In the rows, zero is written as 128.
Y: rows in 4 groups, each row roughly a mix of its group's directions:
Y (151 x 11):
[[112 145 178 128 128 121  90 135 129 118 157]
 [117 140 129 120 111 122 134 177 117  80 124]
 [142 102 114 121 136 136 114 148 107 185 127]
 [134 103 134 125 134 127 113 133 106 191 126]
 [107 104  95 111 132 154 138 129 117 148  85]
 [124 131 181  91 124 113 151 111 125 140 118]
 [141 114 104 149 128  79 106 132 137  93 130]
 [123 131 138 147 120 149 122 189 126 151 144]
 [131 106 174 127 126 158  92 144 129 138 146]
 [115 136 108 158 148 107 134  95 103  93 114]
 [144 174 109 136 139 106 143 166 119 136 144]
 [111 147  94  96 126  95 152 140 146 111 142]
 [114 161 159 136 123 134  94 154 129 156 152]
 [ 91 129 146 102 110 172 151 123 130 132 111]
 [142 165 119 150 140 132 143  97 112 162 102]
 [162 133 107 150 157  88 103 124 112 130 122]
 [123 106 138 158 116 135  88 134 101 166 124]
 [122  95 111 124 105 157 152 142 137  90 108]
 [107 120 114  93 109 143 139 119 110 155 170]
 [ 91 155 132 135  99 157 138 106 127 153 148]
 [ 82 129 136 117 137 139 150  86 120 154 128]
 [138 130 153 102 144 157 146 122 118 178 123]
 [117 154 138 127 125 140 156 123  68 127 133]
 [ 90 116 150 148 115 150 126 103 111 101 101]
 [119 142 120 158  94 124 149  88 132  97 120]
 [103 158  96 108 101 163 140 127 148 124 134]
 [121 127 166 143 153 159 131  97 114 159 137]
 [134 171 107 102 148 140 139 166 107 129 131]
 [149 122 132 113  96 110 129 175 158 140 143]
 [149 139 108 115 109 102 142 174 138 157 115]
 [148 120 100 153  91 124 132 143  84 126 140]
 [117 157 114 149 129 125 130  68 120 133 111]
 [151  81 112 149 144 131  94 126 125 152 119]
 [134 142 111 157 145 101  96  84 120 123 117]
 [116 102 130 116 115 145 132 147 106 184 122]
 [ 93 119 132  97 100 155 161 118 152 129 122]
 [131 121 118 133 147 142 101 189 114 116 134]
 [161  81 125 138 140 114 135  99 135 119 101]
 [137 107  97 114 114 108 122 179 112 116 143]
 [166 109 160 145 141 117 107 137  99 153 141]
 [113 106 176 149 112 124 145 117 146  97 138]
 [115 148 146 137  97 106 148 145 148  84 134]
 [142 126 121 157 153 101 101 173 112 136 128]
 [133 127 125  85 118 128 163 168 110 138 143]
 [122 109 126  88 132 103 142 159 111 100 153]
 [134 127  84 137 159 119  91 144 116 148 112]
 [120 132 145 106 139 167 159  87 118 119 114]
 [136 162 119 151 122 100 114 168 116 151 109]
 [133 162 105 152 133 116 112 176 126 146 143]
 [147 100 144 146 153  94 100 158 117 113 134]
 [111 111 128 155 109 139 115  90 159  96 122]
 [169 124 116 143 148  82 119 133 131 157 126]
 [105 156 115 138 111 163 132  92 149 132 154]
 [103 163 155 158 129 155 105 129 120 151 115]
 [125 115 155 129 116 114 138  69 152 118 122]
 [117 152 137 154 108 145 126 142 132 183 120]
 [145 158 133 118 148 110 143 169 107 100 149]
 [116 144 110 118 132 140 125 172 105 169 149]
 [120 167 147 169 129 108 114 105 106 115 117]
 [117  75 129 145 122 149 119 168 115 123 124]
 [151 129  94 122 123  97 170  97 120 117 134]
 [121 150 111 150 132 123 134 133 106 173  88]
 [120 132 159 123 104 140 170 169 138 129 143]
 [129 105 111 106 100 169 126 163 122 122 150]
 [159  94 103 156 136 135 103 154 110 113 120]
 [124 168 133 166 142 128 129 111 109 168 122]
 [121  87 143 116 130 127 134  86 153 159 120]
 [161 161 107 104 138 128 117 145 104 161 113]
 [ 99 122 122 133 139 155 105 140 162  97  97]
 [147 102 158 132 134  91 137 136  91 103 130]
 [146 103 157 120 120 102 123  79 135 124 108]
 [108 105 110 112  97 129 123 163 132  92 149]
 [103 116 117 114  96 129 113 155 141 111 173]
 [121 141 137 119 131 109 140 165 132  86  89]
 [130 139 119 104 117 130 160  83 161 110 117]
 [115 150 107 165 130 128 116 164  93 148 123]
 [138 131 124 142 151 107  80 118 126  91 150]
 [189 123 110 108 118 133 138 134 153 124 138]
 [191 117 113 117 134 116 111 133 108 117 121]
 [127 136 100 115 137 136  96 176 130 103 148]
 [ 94 116 139 121  98 177 107 145 131 122 131]
 [112 111 113 118 134 154 118 137 173  90 145]
 [ 91 154 123 133 109 120 135  76 137 121 142]
 [161 132  92 117 152 117 108 152 102 153 125]
 [155 144 110 111 130 110 139 183 107 136 132]
 [119 110  90  92 153 163 138 142 125 118 142]
 [104 158  93 142 137 144 105 124 141 160 104]
 [118 100 156 119 145 160 135  80 126 123 139]
 [ 88 150 124 127 140 107 125  95  96 121 103]
 [ 89 139 160 125 125 152 133  95 156 107 132]
 [156  62 120 124 127 133 140 118 134 126 123]
 [152 105 127 135 153 101 126  87 156 108 118]
 [120 108 142 115 109 155 156 125 135 176 105]
 [132 108 117 101  94 155 109 155 149 125 158]
 [100 156 117 106 100 163 146 154 129 112 116]
 [136 148 138  98 145 121 151 179 108 116 134]
 [ 65 158 124 129 115 127 133 110 134 121 127]
 [114 123  94 111 164 134 100 134 106 155 105]
 [159 142 115 153 142  89 115 144 113 163 126]
 [112 170 136 113 117 145 144 136  84 138 148]
 [100 110 148  95 107 157 150 134 150 104 120]
 [116  95 130  97 118 120 134 155 121  87 153]
 [136 122 107  78 155 144 136 153 152 141 137]
 [152  83 118 124 140 116 163 125 117 141  95]
 [113 136 151 161 117 134 119  85 148 101 109]
 [149 127 111 143 125  94 130 158  79 135 137]
 [137 112 107  94 135 136 159 164 138 113 157]
 [140 123 110 130 155 129 123 159 113 180 145]
 [116 118 139 122 115 138 127  68 145  99 115]
 [123 121 111 115 136 151 126 177 134 168 147]
 [154 125 164 141 145  89 137 135  97 110 114]
 [146 179 118 138 141 118 122 141 123 170 138]
 [139  98 166 135 148  98 130  95 141 117 111]
 [101 127 179 132 123 161 126 103 127 110 139]
 [155 128  85  90 147 101 144 126 132 115 127]
 [120 161  84 118 104 161 140 135 119 144 115]
 [128 172 121 135 155 114  95 142 123 150 156]
 [122 124 143 165 133 123  71 111 129 143 130]
 [156 115 116 115 144  97 103 106 145  97 154]
 [161 123 102 113 135 135 129 175 149 151 144]
 [111 136 142 146 130 137 137 101 101 158  82]
 [128 153 147 158 125 137 117 141  76 151 128]
 [137 118 115  89 135 104 133 162  86 120 128]
 [157 133 117 155 147  91  98 123 125 101 107]
 [ 94 136 143  88 112 142 169 128 142 137 121]
 [125 138 117 132 150 111 144  80 102 100 107]
 [128 134  93 110 141 111 150 141  99 113  86]
 [150 128  93 119 152 127 111 163 113 166 135]
 [144 148 128 157 140 100 110 155  95 159 127]
 [139 106 146 109 138 117 139  72 124 103 117]
 [159 119 122 143 132 106  93 123 136  83 108]
 [101 132 147 173 114 111 115 106 154 106 133]
 [170 102  94  95 121 116 134 144 132 137 145]
 [ 85 174 162 129 141 125 126 123 136 130 138]
 [160 140 127 162 140 107 103 134 128 171 121]
 [126 136  87 151 120 144 115 158 101 158 142]
 [151 105 107 143 124 101 129  98 174 122 123]
 [120 137 137 119 122 145 140  64 126 122 103]
 [151 121 108 118 129  84  95 114 131 107 100]
 [ 87 157 118  99 128 128 137 167 112 116 134]
 [ 82 150 112 103 105 151 138 145 135 106 136]
 [138  99 145  80 113 137 139 102 148 106 131]
 [134 129 128 110 131 121 149  77 159 125  95]
 [145 151 129 153 139 106 117 151  86 161 127]
 [ 94 108 153 131 137 113 143 124 114  77 128]
 [142 136 122 122 144 132  80 146 142 110 171]
 [148 133 139 174 124 118 107 117 162  98 120]
 [111 154 177 153 151 135 122 106 114 142 119]
 [108  90 145 107 117 144 140 146 117 172 123]
 [129  89 107 118 136 108  90 143 115 123 162]
 [137 129  96 116 151 123  99  83 117 127 101]]
the three rows of each list that fit no group, in list order (the others fit one group, some only roughly):
    z_168: [134 134 153 168 121 118 125  79 143 107 123]
    z_169: [111 109 141 126 139 139  90  81 119 154 134]
    z_158: [137 158 138 106 114 112 144 116 132  75 144]
    z_673: [136 134 116 115 133 118 137 169  71 131 125]
    z_568: [ 97 141  95 153  91 122 129 111 151 107 129]
    z_462: [ 92 125 163  98 125 145 149 107 127 141 155]
    z_394: [126 172 132 129 125 121 116 152  97 158 159]
    z_203: [145 121 143 167 123 115  76 121 111 115 123]
    z_209: [136 187 131 132 146 101 131 126 130  99 121]
    z_619: [124 123 144 115 125 146 119 142 123 194 135]
    z_376: [133 123 114 122 141 116  94 158 125  78 146]
    z_751: [132 150 119 166 133 154 102 106 113 161 112]

z_169; z_462; z_619
    z_24: [123 128 139 142 148 130 109 143  72 149 103]
    z_776: [ 77 131 146 115 118 161 154 109 132 143 122]
    z_949: [126 121 146 120 128 153 158 158 120 177 142]
    z_484: [110 130 140  98 121 150 150 110 150  80 123]
    z_513: [127 169  98 136 144 113 113 132 100  93 115]
    z_105: [120 181 133 128 134 122 112 135 141  89 151]
    z_106: [156 130 112 127 128  90 118 120  96 169 113]
    z_73: [ 99 138 134 126 135 139  99 131 132 182 153]
    z_96: [119 147  94 113 119 157 139 172 128 111 149]
    z_555: [ 91 148 156  99 112 160 144 109 139 118 131]
    z_284: [149 125 107 116 126  91 113 168 143 100 146]
    z_341: [ 86 152 127 104 122 168 140 147 108 123 118]

z_484; z_106; z_555
    z_157: [117 109 159 102 127 128 154 101 141  86 132]
    z_668: [117  79 115 140 126 152 104 148 149 109 147]
    z_127: [160 169  96 138 130 124 117 158 116 151 123]
    z_953: [161 109 117  92 111 169 122 147 135 123 115]
    z_384: [120 104 150 111 139 132 136 102 170  98 103]
    z_786: [104 160 110 135 169 124 109  99 106 137 136]
    z_927: [141 129  82 143 130 108 104 115 140 105  93]
    z_561: [142 134 107 165 130 119 135 132 120  73 111]
    z_684: [116 121  98 139 117 136 153 101 127 169  94]
    z_218: [116 117 125  82 115 173 142 111 143 130 113]
    z_110: [169  98  89 136 146 127 108 147 118 132 141]

z_157; z_786; z_927
    z_337: [ 88 174 128 107 130 151 109 121 113 129 143]
    z_524: [136 119 116 139  99 159  89 144 163 145 131]
    z_640: [121  86 150  94 125 133 159 109 152 124 117]
    z_138: [120 123 181 135 125 111 115  87 143 133 114]
    z_745: [123 132 164 121 101 125 181 107 133 140 124]
    z_162: [179 135 117 113 122 111 126 123 146 158 160]
    z_498: [112 151 139 158 111 124 147  77 142 117 135]
    z_247: [117 148 143 103 111 139 163 161 132 159 149]
    z_764: [ 98 162 169 131 124 141 120 140  99 133 151]
    z_876: [113 143 147 164 145 138 112  83 115 152 124]
    z_48: [131 112 117 162 104 126 125 139 113 176 100]

z_337; z_247; z_48
    z_594: [146 136  98 137 172 118 103 148 133 150 152]
    z_409: [ 84 134 159 134 135 136 164 123 110 155 137]
    z_187: [150 153 131 138 161 100 127 106 146 166 113]
    z_290: [119 126  98 107 117 116 128 142 156  75 134]
    z_146: [157 100 152 114 135  97 156 106 134 102 115]
    z_636: [132  89 166 142 138 141 143  92 132 148 139]
    z_52: [ 99 152 105 128 114 145 133 159 107 166 144]
    z_268: [104 152 160 129 146 140 135 145 121 167 159]
    z_543: [130 166 133 139 133 158 132 165  91 131 145]
    z_273: [132 133 143 170 139 125 112 109 124 181 126]
    z_361: [142 109  88 142 151 106 121 126 129 171 110]
    z_30: [146 142 132 161 151  88 105 129 148 155 118]
    z_718: [121  99 149 143 120 119 165 153  94 114 105]

z_290; z_268; z_543
    z_47: [169 133  96 143 156 112 110 144 119 107 149]
    z_34: [ 91 147 136 109 120 170 120 141 124 115 163]
    z_722: [168 102 124  95 147 101 141 146 135 127 151]
    z_350: [130 142 101  72 136 154 149 128 130 116 138]
    z_939: [115 124 159 127 138 138 138 104 123 151 182]
    z_966: [ 91 115 161 120 102 146 145 124 119 153 100]
    z_652: [152 101  89 103 135 107 124 128 148 162 121]
    z_618: [174 100 154 121 137 110 105 123 104 146 135]
    z_434: [139 147 123 145 138 130 131  72 142 122  93]
    z_771: [170 128  81 116 124 115 121 160 129 122 135]
    z_414: [137  95 104 105 116 148 163 120 148 124  96]
    z_533: [122 107 126 134 151 134  92 138  79 154 126]
    z_372: [124 134 148 112 120 164 179 118 132 155 124]
    z_151: [112  96 123 102 120 144 112 102 137  81 121]

z_34; z_939; z_771
    z_571: [162 103  86 104 122 132 141 115 159 133 120]
    z_670: [104 122 143 100 123 145 156  94 145  93 139]
    z_6: [116 185 102 135 130 110 133 134 103 132 111]
    z_627: [137 122 101 101 129 107 131 127  87  89 144]
    z_49: [109 120 164 113 110 144 167 120 129 165 124]
    z_88: [150  99 153 112 127  85 117 129 159 107 122]
    z_370: [113 167 132  98 120 143 138 148 136 107 168]
    z_474: [128 131 149 118 134 122 105 100 165  83 141]
    z_530: [113  97 153 133 119 157 136  90 138 159 113]
    z_84: [123 142 167 160 131  91 140 100 122 117 110]
    z_117: [140 113 140 106 128 139 135  86 130 164  92]
    z_773: [151  74 120 130 124 118 125 120 157  98 121]
    z_675: [133 121 140 178 122 120  82 112 123 114 118]
    z_624: [104 169  95 146 129 148 106 157 128 125 136]

z_627; z_49; z_88
    z_814: [127 133 133 131 118 150 131  92 161 144  80]
    z_978: [103 123 149  87 140 153 148 103 150 106 123]
    z_573: [ 98 148 134 100  95 160 134 113 152 139 148]
    z_373: [116 122  75 104 120 142 110 150 107 147 138]
    z_310: [144 134 158 152 145 100 105 148 101 158 139]
    z_470: [106 147 126  81 128 116 135 161 130 117 160]
    z_740: [143 100 130  77 136 143 159 108 140 133 136]
    z_430: [113 145 138 148 109 157 125  76 154 130 123]
    z_412: [156 130  79 142 123 140 141 149 100 130 104]
    z_351: [116 136 148 111 105 164 170 105 130 149 131]
    z_286: [107  84 160 116 117 146 107 111 152 145 132]
    z_486: [143 112 122 169 119 109 104 161  94 128 120]
    z_425: [ 83 141 169 119 114 125 150 114 142 105 129]
    z_858: [159 118 101 129 129 108 105 130 143  79 139]

z_814; z_373; z_858
    z_720: [127 142 169 158 117 149 136  95 143 157 124]
    z_476: [128 124 146 133 138 116 130 102 162  73 117]
    z_267: [130 167 106  99 122 154 103 142 119 160 132]
    z_322: [152 135 141  87 136 122 123  86 137 143  98]
    z_318: [ 90 136 156 105 146 131 155 105 143  99 135]
    z_415: [111 114 163 110 142 119 121  79 138 104 121]
    z_626: [102 142 118 110 131 155 138 104 148  79 132]
    z_975: [130 128 106 100 129 122 107 115 136  71 147]
    z_223: [147 107 148 114 161 112 123  93 163 114 140]
    z_229: [143 117  95 114 133  94 106 138 131  83 127]
    z_57: [ 97 149 113 153 132 135  98 111 107 101  98]
    z_873: [ 91 129 127 105 123 139 137  71 125 130 117]

z_720; z_415; z_626
    z_228: [ 94 132 169 114 128 115 131 136 121  99 165]
    z_495: [119 124 130  97 123 149 158 121 178 121 106]
    z_862: [118 107 159 128 134 158 157 101 122 166 118]
    z_756: [163 157  98 148 142 102  98 118 119 121 116]
    z_4: [ 94 137 147 106 114 167 135 105 155 110 138]
    z_755: [130 107 121 129 110 162  98 155 135 147 167]
    z_235: [105 164 157 147 111 138 125 114 138 168 143]
    z_321: [137 123 148 127 108 157 150 151 159 106 165]
    z_326: [149  97 139 124 110 120 132 113 182 114 112]
    z_632: [137 110 156 115 135 162 133 119 142 165 164]

z_235; z_321; z_326
    z_165: [161 108  73 114 123 114 135 138 148 131 122]
    z_21: [118 117  99 130 149 154 100 174 129 147 118]
    z_803: [ 95 121 114 143 102 135 133 107 163  90 122]
    z_349: [133  96 115 108 122 132 142 142 142 153 179]
    z_2: [127 135 148 143 137 142 143 117 120 190 109]
    z_980: [138  88 152 127 124 105 112 106 150 109  94]
    z_622: [154 114  97  86 120 130 144 117 164 132 141]
    z_309: [146 127 106 112 151  82 137 152  94 132 132]
    z_925: [101 142 175 161 124 134 126  97 117 115 136]
    z_546: [153 113 149 146 125 115  95 165 129 115 161]
    z_983: [163  87 110 143 140 106 108 151 125 138 108]
    z_920: [131 133 110 146 107 113 119 174  84 132 137]
    z_892: [133 142 171 113 123  95 119 166 132 125 151]

z_980; z_546; z_892
